Each path is a new rotation, seen through one point. The rows after it are directions, each followed by how far the rotation turns it, in deg/step (0 if it stays put).
Each turn is a multiple of 5 degrees from 10 to 175, or 0.
Rotation 1:
[-0.22  0.16  4.42 -0.47 -0.17  3.91  2.78  2.97 -2.50 -0.53 -0.86  1.87
 -1.92 -2.32 -1.33]
[ 0.11  1.37  2.07  1.40  0.94  5.23  3.66 -0.29  1.58 -3.12  0.89  2.00
 -1.41 -1.33  1.04]
[-0.84  1.07  1.97  4.49 -0.44  3.16  3.21  1.33 -0.03 -1.75 -3.84  2.62
  1.84 -1.06  0.51]
[ 1.54 -1.16  1.30  2.87  0.51  2.16  1.55  1.41 -2.13 -1.93 -2.91  2.86
 -3.11 -4.48 -0.18]
[ 3.04  0.92  1.44  3.82  1.08  1.90  1.35 -0.11  2.56 -5.11 -1.61 -0.33
 -2.08 -1.26  0.02]
[ 0.68  0.21  3.83  4.05  0.36 -1.05  1.35  0.89  3.28 -1.20 -4.81  1.51
  0.18 -1.53 -0.22]
[-1.48 -1.96  2.61  2.42  1.43 -0.32 -0.69  0.67  1.55 -1.96 -2.53  1.47
 -5.57 -2.10 -2.46]
[ 1.23  1.29  4.82  2.70  0.32  1.00  0.83  0.14  1.50 -3.22 -0.85 -1.60
 -2.62  0.82 -4.30]
[-0.57 -0.17  5.59  1.62  0.25  0.53  2.38 -1.51  3.07  1.01 -0.83  2.34
 -0.45 -1.39 -3.49]
[-3.49 -1.98  2.17  2.60  0.54  3.43  0.26 -1.80  0.46 -1.61 -0.06  2.72
 -2.11 -0.39 -4.21]
Speeds:
[ 0.80 -0.66  1.15 -1.03 -0.16 -1.28  0.78  0.23 -0.59  2.13 -0.35  1.23
  0.00 -2.00  0.10] : 135
[-1.27  0.17  0.14  0.45  0.33 -0.43  0.75 -0.82  2.56  0.64 -0.33  1.03
  1.76  0.43  1.24] : 110
Rotation 2:
[-1.49  3.05 -1.81  1.08  2.48 -1.95  4.38  3.60  1.52  3.39 -2.14 -0.60
  1.94 -0.92  0.60]
[ 1.73  0.72  1.76  1.75 -0.98 -3.61  1.87  4.68  1.30  0.32 -2.30  0.78
  1.82 -4.70  1.62]
[-2.31 -2.17 -0.11 -1.28 -0.55 -4.32  2.72  0.57  3.23  3.09 -1.14  1.63
  2.44 -3.09  2.28]
[-1.06  0.14 -1.07 -1.57  0.59 -1.29  2.27  3.94 -0.65  0.13  1.23  2.70
  6.05 -1.76  1.92]
[-2.21  3.99 -1.65  0.63  0.45  0.03  0.11  2.18  2.29  3.59 -0.64  2.44
  2.86 -4.28  1.04]
[ 2.62  0.93 -1.96  0.58  0.85 -5.08 -0.72  0.96  0.83  1.69 -0.21  1.22
  3.43 -5.00  1.20]
[-2.26  0.25 -0.05 -1.31 -1.30 -3.23 -0.10 -1.71  0.43  0.22  0.23  4.53
  2.05 -3.82  4.01]
[-1.40  3.24 -3.68 -1.81  3.33 -2.67  0.96 -0.81 -1.86  0.72  0.17  1.94
  4.95 -0.92  2.01]
[ 0.37  6.25 -0.90  0.48  0.77 -0.42 -1.17  0.94 -0.51 -0.91 -1.36  2.38
  1.56 -4.00  3.49]
[ 1.17  2.72 -2.16  0.44  1.73 -5.74  0.52 -2.92  0.88  0.87 -1.47 -0.05
 -0.10 -3.30  3.34]
Speeds:
[-0.03 -0.90  1.37  0.07 -1.01  0.20  1.90  1.59  1.24  0.96  0.05 -1.81
  0.81  0.22 -0.11] : 25
[ 0.69 -2.06 -0.05 -0.75 -0.17 -1.41 -0.44 -0.56  1.74 -1.17  0.35 -0.24
 -1.29 -0.87  1.23] : 95
Rotation 3:
[-3.72 -3.43  1.06 -0.30  1.79  0.29 -0.11 -0.69  0.49  1.02 -1.97 -1.82
 -1.60 -4.93  2.16]
[-3.32 -3.98  1.46 -0.47  1.69 -0.68 -0.47 -1.08  0.15  1.70 -2.18 -1.80
 -1.18 -4.69  1.81]
[-3.30 -3.96  2.50 -0.63  1.40 -1.63 -0.40 -1.32  0.03  2.60 -2.29 -1.83
 -0.26 -3.48  1.91]
[-2.93 -4.12  3.69 -0.85  0.51 -2.14 -0.41 -1.62  0.86  2.77 -1.57 -1.86
  0.09 -2.50  1.82]
[-2.85 -3.86  4.32 -0.93  0.02 -2.00 -0.19 -1.38  1.88  2.23 -1.01 -2.06
 -0.10 -1.23  2.04]
[-2.68 -3.58  4.86 -0.84 -0.07 -1.13  0.05 -1.16  2.66  1.52 -0.23 -2.28
 -0.69 -0.77  2.19]
[-2.68 -2.34  4.66 -0.80  0.19 -0.31  0.46 -0.12  3.78  0.74  0.51 -2.76
 -1.11 -0.60  2.13]
[-2.77 -2.32  4.39  0.01  0.57  0.51  0.57  0.68  4.09 -0.32  0.36 -2.99
 -1.89 -1.59  2.21]
[-2.50 -1.81  4.06  0.30  1.09  1.43  0.39  1.27  3.96  0.13 -0.08 -2.36
 -2.05 -3.24  1.97]
[-2.46 -1.50  3.65  0.27  1.64  1.79  0.21  1.65  2.90  0.02 -0.62 -2.05
 -1.59 -4.07  1.26]
Speeds:
[ 0.11 -0.06 -1.52  0.50  1.34  1.30 -0.65  1.36 -0.77  0.09 -1.26 -0.24
 -0.75 -2.17 -0.70] : 35
[-0.80 -1.48 -2.22 -0.45 -0.25 -0.75  0.29 -1.84 -1.09 -0.38 -0.73  0.00
 -0.99  0.36  1.15] : 20
Rotation 4:
[-0.88  0.53 -2.93  3.48  2.45  0.23  1.35  2.83 -1.61  2.08 -3.12 -1.62
 -1.25 -0.70 -2.76]
[-1.24  0.66 -2.58 -2.76  3.73 -0.45  0.04  0.98  3.64  2.67 -0.09 -2.65
 -2.14 -1.34  2.28]
[ 1.65  1.88 -1.92  0.64  0.91  2.01  0.86  2.48  2.15  1.58 -1.37 -3.11
  3.20  3.74 -1.90]
[-4.39 -0.14 -1.05  2.67  0.99  0.62  2.48  1.93  3.09  3.27 -0.84 -0.49
 -1.26 -1.73 -2.51]
[ 1.52  2.74 -4.63 -0.23  0.70  1.24 -2.03  1.13  1.01  4.55 -0.30 -1.38
 -1.92  0.26  2.13]
[-0.40 -0.61  0.96  1.64  2.37  1.05  3.11  2.82  2.75  2.29 -2.31 -1.94
  1.71  2.12  2.90]
[-1.22  0.51 -1.84  1.28 -0.94  3.53  0.32 -0.47  4.90  1.79  0.14 -1.71
 -2.60  0.40 -3.16]
[-1.88  0.42 -2.61  1.63 -0.53 -0.50 -1.54  3.54  0.11  4.70 -0.21  1.45
 -1.34  3.08  1.82]
[ 0.95 -2.88 -0.36  1.46  1.75  3.32  2.71 -0.80  0.86  3.98 -0.55 -3.74
 -1.27 -0.01  2.82]
[ 0.42 -0.64 -1.60  0.79 -0.62  1.13 -0.25  1.98  4.64 -0.78 -3.14 -0.75
 -3.77  3.82 -1.00]
Speeds:
[ 1.04 -0.84  0.25  0.24 -1.83 -0.57  1.77 -0.60  0.07  0.41 -0.92 -1.70
  1.82 -0.05  0.09] : 120
Rotation 5:
[ 0.34  2.09  0.47 -0.37 -0.53 -2.38 -2.90 -0.74 -6.26  1.28  0.83  2.81
  3.71  2.66 -1.33]
[ 4.24  2.11  0.18  0.21  1.59 -2.69 -0.02 -5.71 -4.77  0.29  0.21  1.84
  1.08 -1.07 -0.31]
[ 4.63  0.48  1.10 -1.98  3.74  0.74  1.84 -1.11 -1.65  2.63  2.46  2.73
  3.11 -2.88 -1.78]
[ 3.76 -1.98  0.19 -3.88  1.73 -2.43 -0.79  0.73 -0.20  4.88 -1.55  1.60
  3.28 -1.37  1.80]
[-0.42  0.15 -0.28 -2.02  0.93 -0.67 -4.08  0.98 -3.81  4.47  0.67  2.48
  4.13  2.30  1.42]
[ 2.33  2.18 -2.15  0.55  2.02 -2.50 -2.55 -4.96 -4.05  1.66 -0.62  1.76
  2.14  2.90  0.52]
[ 4.98  2.60 -0.20 -0.02  2.75  0.57 -0.46 -2.37 -2.45 -0.08  0.91  4.10
  2.60 -0.18 -3.60]
[ 5.97 -0.96  0.65 -2.78  0.76 -3.79  0.97 -0.17 -0.98  1.08 -1.41  2.14
  3.32 -2.12 -1.75]
[ 1.30 -0.50  3.21 -3.38 -0.15 -1.87 -1.91  1.53 -4.39  4.04  1.12  2.26
  3.39 -1.52  0.94]
[-0.02  0.25 -0.41 -1.25  1.99 -3.15 -1.23 -3.70 -4.44  4.23  0.11  0.36
  2.19  0.92  3.04]
Speeds:
[ 0.81  0.76 -0.59  0.68 -0.87 -0.50 -1.30  0.35  0.11 -1.67 -0.80  0.70
  0.11  1.95 -1.93] : 60
[ 0.97  2.14  0.58 -1.20  0.62 -0.49  0.09 -0.09  0.52 -0.85  0.50  0.00
  1.95  0.62  1.72] : 0
[-0.28  0.07 -0.30 -0.74 -0.03  0.15  1.46  1.16  1.55  0.24 -1.95  1.94
  0.81 -1.02 -0.65] : 85
